Each row is where one point has got to under a steady rotation. How many ticks took it there?
The counts run from 0 to 119.
[153 118  90  97 109 129 146 139  96 133 157 121  55 117  98 133 120]
65
[179  94 150 118 136 148 136 128 170 177  90 148 134 105 121 133 155]
18
[128 110 113 104 137 154 144  74  77 156 132 107 104 130 163 104 120]
84
[155 115 156 157 121 150 121 126 151 191  91 116 134 124 131  78 159]
16
[169 100 153 133 152 144 139 100 156 174 108 132 152 101 139 115 177]
13
[108 115 130 120 122 159 145  77 109 143  86 138 145 162 176 131 118]
105
[166 139 153 145 143 153 129 128 153 163 103  86 133 108 110  80 137]
3
[121 128 109 111 120 141 139  94  73 151 139  84  78 130 146  93 132]
75
[103 120 119 130  87 148 151 132 136 131  66 137 137 184 121 145  83]
116
[120  99 112 155  64 118 115 147 111 163 128 125  83 140  98 117 161]
45
[153 108 123  70 140 165 161 104 116 138  96 137 104 140 139 132  84]
94
[120 101 118 112 129 149 152  91 121 128  81 165 151 161 169 167 108]
110
[171 102 150 129 109 150 125 148 174 174  83 132 121 126  97 107 133]
19
[183 125 152 108 155 151 127 134 163 150 105  98 123 103  95  98 125]
2
[144  95 147 160 110 130 122 113 143 184  93 141 137 124 150 120 184]
25
[115 112  96 121 121 127 130 100  66 146 162 100  81 124 147 113 150]
67
[167  88 137 129 102 130 127 151 163 168  97 175 117 126 104 152 160]
31
[125 104  99 130 119 116 135  99  81 140 160 132  73 118 131 143 174]
59
[110 128 131 128  92 157 147 114 121 142  73 125 138 177 147 119  81]
108
[115 119 101 118 122 137 134  97  68 149 150  99  79 128 140 101 139]
71
[148 103 134 150  79 131 126 159 148 178  96 146 109 127  98 118 154]
32
[149 102 150 157 100 144 117 133 149 187  86 129 136 122 125  91 144]
20
[122  95 130 166  76 115 119 132 129 176 106 136 117 132 114 118 176]
37
[121 126 119  96 112 163 147 101  96 156 110  98  90 145 140  84  77]
87
[149  81 143 140 111 121 129 118 152 166  98 168 130 119 135 145 191]
30
[101 125 118 130  89 150 145 127 128 133  73 135 138 180 131 135  84]
112
[166 129 144 139 173 142 125  96 140 159 123  91 145  86 136  96 167]
0
[128  91 137 169  97 127 119 113 135 187 104 139 135 129 141 112 177]
29
[104 100 117 125 122 141 152  88 123 123  89 152 148 165 168 165 116]
114
[118 107 123 102 141 159 158  69 102 145 103 136 128 148 179 130 110]
97
[118 111 122 113 106 147 159 120 142 116  81 164 138 175 135 179  95]
115
[164  89 144 126 103 131 136 147 159 165  89 156 119 132  96 139 148]
27
[194 116 152 105 152 151 127 141 172 156 100 117 122  95  99 111 136]
6
[133 115 112 104 142 150 136  73  77 144 139 104  89 121 153 113 133]
80
[ 85 127 115 156  95 141 142 105 115 136  79 130 147 175 150 140 121]
117
[125 107 102 130  75 114 132 157 107 149 145 124  63 137  89 118 145]
53
[ 94 109 111 148 114 129 153  97 122 122  94 156 151 168 164 180 126]
118
[146  80 104 134  96 109 128 130 130 158 130 170  97 118 117 163 180]
43
[158  78 121 125  97 119 131 140 152 163 101 166 112 122 105 165 166]
35
[128 110 117 105 107 156 155 115 136 129  79 156 140 173 130 165  81]
111
[111 110 102 149  84 107 116 128  84 158 156 116  80 132 126 116 171]
54
[122 131 118 109 116 156 135  99  88 153 124  92  79 139 144  81  97]
83
[121 119 127  98 112 162 146 110  99 153  99 112  99 149 135  88  76]
91
[143  98 148 158  88 137 114 137 153 181  77 125 129 126 117 100 152]
24
[106 125 127 124 114 166 147  97 109 152  82 118 130 162 163  95  87]
100
[130  84 121 155 104 106 129 120 120 175 117 157 113 120 134 142 202]
38
[132  90 102 128 111 105 137 116 106 146 154 152  84 117 125 157 187]
51
[132 116 121  94 113 169 157 118 130 143  74 136 122 164 128 137  71]
103
[185 103 154 113 149 143 134 125 172 165  95 138 129 102 116 127 147]
14
[147  85 123 137  71 111 126 168 141 162 106 152  89 132  80 138 153]
40
[157 109 112  69 132 168 151 110 102 145 114 116  82 134 123 112  75]
86
[173 116 148 127 122 155 128 148 167 180  81 119 128 120 101  89 132]
15
[142  99 108 134  84 109 137 161 135 156 122 157  77 131  87 153 150]
44
[118 104 104 150  75 112 127 148 105 154 128 125  78 137  87 114 155]
49
[140 121 107  94 112 146 136 127  88 145 138 101  57 129 103 104  97]
74
[133  94  96 138 110 111 135 100  81 145 154 135  82 117 123 148 180]
55
[132 122 101 108 105 135 132 128  78 144 151 103  57 127 111  99 111]
70
[115 128 128 113 122 160 141  90  95 162  97 119 121 160 164  93  88]
96
[108 109 103 162  84 106 123 117  90 160 144 133  83 129 126 125 181]
50
[143 110  93  92 137 124 146  98  77 132 166 128  69 116 131 142 152]
68
[153 110  98  78 135 146 151 117  99 128 147 125  64 115 114 134 119]
73
[163 118 150 143 159 149 119 102 147 162 118  92 145  95 141  92 167]
4
[123 104 119  97 115 165 150 108 136 134  71 145 128 169 129 146  75]
107
[121  82 109 165 102 105 118 117 109 171 129 149 104 126 135 138 198]
42
[153 114 115  76 154 159 154  81  97 138 129 125  92 125 161 129 103]
85
[127 120 128  93 108 169 153 114 117 146  83 130 113 160 132 119  62]
99
[119 117 102 131  97 125 126 128  75 151 153 102  60 131 115 103 142]
62
[121 116 104 128 120 119 131  93  73 146 159 119  80 117 145 125 164]
63
[173  89 143 128 125 137 136 117 160 170  93 158 134 111 129 145 167]
22
[146  97  95 105 113 108 141 134 108 140 146 146  65 118 105 159 156]
56
[109 101 118 161  85 100 126 115 104 170 137 135 103 128 125 136 183]
46
[140  85 103 123 108 107 130 125 116 148 138 164  88 127 122 169 188]
47
[ 93 119 119 148 108 148 144 100 116 138  78 133 147 179 162 139 112]
113
[145 102 152 151 123 136 130 102 138 196  94 139 144 113 147 114 183]
21
[184 110 149 112 153 148 140 127 170 157  90 127 136 107 105 120 143]
10
[174 102 147 128 104 135 137 154 163 176  84 144 121 125  89 123 141]
23
[148 111 117  69 134 168 158 106 113 137 109 129  92 143 132 127  81]
90
[133 103 103  90 150 131 145  89  73 139 158 122  77 120 140 128 141]
72
[ 92 115 122 138 108 149 146  82 103 147  79 137 150 177 166 137 113]
109
[149 110 103  69 140 145 151 100  94 131 137 126  68 124 126 132 109]
77
[132 110 108  96 149 148 141  78  74 139 145 115  78 116 155 120 131]
76
[162  93 157 146 147 140 121  98 146 176  95 138 147 112 150 118 177]
17
[120 109 127 109 136 155 153  72 109 156  91 133 135 157 179 134 114]
101
[142 112 101 106  96 124 130 150  98 133 147 123  51 124  91 128 126]
61
[141  90  95 109  97 120 140 141 119 140 137 149  74 126  92 158 156]
52
[149 111 118  77 150 162 158  72  99 144 110 134 107 132 160 128 106]
89
[123 129 122 107 135 163 149  82  88 157 101 107 120 139 168 102 106]
92
[133 123 123  91 111 170 152 116 113 152  84 117 108 162 132 101  66]
95
[169 122 151 136 118 151 117 136 161 175  86 107 124 114 106  83 133]
11
[137 103 121  86 148 162 154  77  99 143 104 136 124 135 167 128 105]
93
[137 106 125  83 144 166 161 100 118 135  97 148 121 143 147 145  90]
98
[134 105 118  94 141 157 163  94 123 136  84 147 132 155 154 154  94]
102
[138 103 144 155  78 128 115 154 154 175  91 139 123 136 106 110 156]
28
[176 102 148 126 169 147 133  98 154 162 117 124 144  94 139 116 163]
9
[146  93 126 147  74 124 123 155 151 167  99 146  96 140  89 132 153]
36
[153 119 156 154 130 146 124 114 144 181  92 111 147 113 129  87 152]
12
[128  98 119  99 130 153 159  90 126 133  82 157 136 148 162 160  98]
106
[161 124 151 150 155 151 115 110 147 175  99  97 144 101 143  76 163]
8
[151 115  94  83 123 144 138 130  99 128 145 121  59 119 100 130 117]
69
[145  97  98 120  80 119 129 151 124 147 136 151  71 125  86 143 157]
48
[112 116 129 123 103 163 144 110 115 150  74 127 128 182 146 108  86]
104
[118 105 105 118 110 134 158 112 142 112  90 163 138 173 129 193 105]
119
[191 121 142 112 188 148 136 111 160 145 125 106 137  87 123 116 151]
1
[139 110  97 112  87 118 130 150 105 144 142 121  59 124  84 129 136]
57
[150 106 102  71 151 155 157  94  93 133 131 127  82 121 139 129 106]
81
[151  79 116 134 100 117 130 137 136 153 117 170  92 119 105 161 175]
39
[119  97 141 162  83 121 114 132 131 181 101 136 126 136 125 114 181]
33
[184 107 146 116 185 148 135  98 158 155 111 112 135  91 133 122 156]
5
[166 125 151 140 130 154 122 133 162 176  98  97 130 111 107  76 133]
7
[119 116 124 105 135 164 139  68  81 163 120 110 108 138 167  99 109]
88
[139 106  92  98 114 120 136 127 103 134 155 145  61 114 109 155 158]
60
[158  76 146 130 125 128 131 112 150 169  96 162 131 121 134 147 181]
26
[124 118 106 110 120 160 134 105  78 153 133  91  87 133 145  86 116]
79
[128 122  99 120  98 127 127 130  72 148 148  96  62 139 110  99 130]
66
[146 102  94  95 126 116 142 105  88 130 168 135  68 113 116 152 152]
64
[115 100 119 161  65 114 112 139 122 174 117 136  96 140 113 116 171]
41
[148 120 107  83 118 153 148 122  95 136 129 103  71 129 113 101  87]
78
[121 116  99 144  87 118 129 122  82 150 153 106  68 123 117 110 164]
58
